One vector is turned by the same rotation once a tick. Each row is the vector after some number of ticks, and that number follows the row.
The counts run from 0 to 241.
[ 15 -26   4  -3 -54  -1  -5  27  23  42   9]
219
[  4 -13 -45  22 -13  -8   4 -48 -14  -7  24]
68
[ 15 -16  24  26 -42   5  -1   5  -2 -22 -49]
22
[ 18   0  38 -29 -32 -16 -16  27  11 -34 -31]
19
[ 43   6 -15 -24 -45 -26  -7  13  23  35   9]
46
[ 46  26 -38  32 -27 -21  13  24  22   3   9]
43
[ 11 -26  -5  45 -34   6  16  44 -10 -15 -13]
204
[ 20  -9  12   0  -7  -9  -2  69 -11 -38   6]
198
[-16 -30 -35  -2  14   0  36 -50  -8   4 -36]
158
[ -9  27 -19 -29  -8  14 -32  38  24  44 -29]
127
[-21   0 -18  12 -30  20 -10   1   4  48 -53]
130
[-25  15  17 -20 -28  19 -58  20  -8   3 -17]
110
[ 19  -8   1 -13 -40  -8  -5  72  16  -1   6]
208
[ -5  -1 -40 -53  40 -18  24  -4  11 -29  -9]
162
[  3   1 -26 -49 -17 -27 -25 -35 -10 -14  51]
73
[ 12 -14 -18 -20 -38 -10  -5  20  26  42  42]
227
[ -2  -1  10  13  -1  10  20   1   4 -77 -31]
6
[ 14  10  19  29  -5  12  13  21   0 -62 -31]
15
[ -8 -26 -11 -64  11 -26  20 -28  -4 -14 -19]
164
[  0 -36  22 -47 -10 -21  -5  19 -24 -47 -11]
182
[ -2  -1 -11 -43 -15  -8 -37 -22 -12 -32  41]
82
[ 32   8  22 -15 -45 -17 -16  38  22 -11 -29]
28
[ 29  -8  23  11 -60  -6   1  13   2   7 -32]
30
[ -5  18 -31  13  18  -2 -17 -30 -27 -48  46]
79
[-17  37 -32  27   4  22 -15  31  19  13 -33]
124
[ 50  35 -30  13 -22 -17   7  32  29   2   4]
44
[ -2 -13 -43  18  -5  11  21 -26  23 -11  46]
241
[-12 -20 -26   9 -27  -5 -14 -60 -32 -11  28]
76
[ -3   9 -27  -2  20  -5 -26 -19 -15 -44  51]
80
[-21 -20 -49   3  12   4  35 -40   8  19 -43]
149
[  8  -5 -49  30 -17   9  24  -7  21   5  36]
232
[ -5  -5 -40 -61  20 -20  16 -16  18   5 -12]
154
[-18  19 -43  32  -1  20   9  10  14  31 -41]
132
[ 10  -9 -11  54 -22   9  10  60  -3 -16  -7]
205
[-14 -24 -40  -2  27 -12  38 -33  -5 -13 -19]
159
[  5 -18  -6  10  24  -4  27   6 -25 -70 -13]
178
[-28  21 -17  41  -3  31 -29  29  -6  -8 -32]
114
[  9  11 -34 -32   6 -22 -11 -32   0 -20  54]
72
[ 39  17 -10  48 -19  -7  15  32  10 -19 -24]
33
[-18  41  -8   7  10  27 -45  46  -9 -32  -8]
107
[-23  34  -2 -17 -15  15 -45  35  11  19 -18]
118
[-27  14  -5  35 -21  35 -28  10 -22   1 -39]
113
[  8 -34   5  21 -59   6   4  37   3  29  -6]
211
[ 27   8 -52  29 -10 -18  16 -25   7   2  30]
60
[ 19  -2  13 -12 -21 -15  -7  67  -5 -24   4]
199
[ 38  -2  -4  35 -61 -15  11   4   5  21 -20]
40
[-13 -30 -27   2  24  -4  37 -26 -26 -46 -22]
168
[ 38   3   7  -8 -58 -28  -7  11  11  30 -20]
38
[-13  -9 -44  -5  37  -8  36 -25 -11 -22 -15]
160
[ 11  -9  46 -23 -29  -8  -2   1   8 -43 -32]
11
[  6 -16  20 -34  -8 -12  -3  55 -16 -49   1]
190
[ 13   7 -42  11 -21  -2   9  43  38   9  48]
225
[-22  19 -12  18  13  21 -38   7 -28 -49   9]
97
[ -6  -4  19 -50  10   0   5   2  20 -57   0]
0
[-30  -8  19 -16 -26  15 -52 -28 -38 -19   5]
93
[  9  -6 -43  24  -1  -9   5 -35 -12 -16  38]
69
[  2 -20  38  -3 -36  -1   0 -12   0 -38 -43]
12
[ 20  19  19  -9  -7  -9   0  38  14 -57 -22]
17
[ -8 -43  29 -12 -24  -4   4   1 -36 -39 -26]
184
[ -5 -37  -2 -51   1 -17  23 -39 -12 -13 -24]
165
[ -9 -13 -27 -51  -2  -6   7 -12  25  34 -28]
146
[-15 -46  11 -17 -13 -12  13 -19 -27 -31 -23]
175
[ 20 -10 -49  38 -26 -15  10 -42   1  16  14]
59
[ 14  -7  46 -11 -48  -3 -12  21   6 -18 -37]
20
[-10 -27  37 -21 -25  11   6 -31   7 -47 -39]
3
[ 13  15 -50 -10  12 -23  -8 -24  -5 -28  45]
71
[ -4 -47  16  13 -16   4  16   6 -38 -49 -31]
185
[  9 -38  34 -20 -36 -18  -4  34 -29 -24 -22]
192
[ 27  23   9   9 -16 -12  -3  54  13 -29 -19]
26
[-19  31 -16  35   1  26 -30  39  -2  -4 -23]
115
[ -6 -12  24 -53 -11  -1   0 -15  10 -44 -10]
1
[  0 -30 -27  20 -38  16  17 -19  16  30  20]
230
[ 40   7   7 -12 -51 -24  -5  33  22  17 -10]
37
[ -4   7 -47 -46  36 -12  19  -7  16  -5  -7]
153
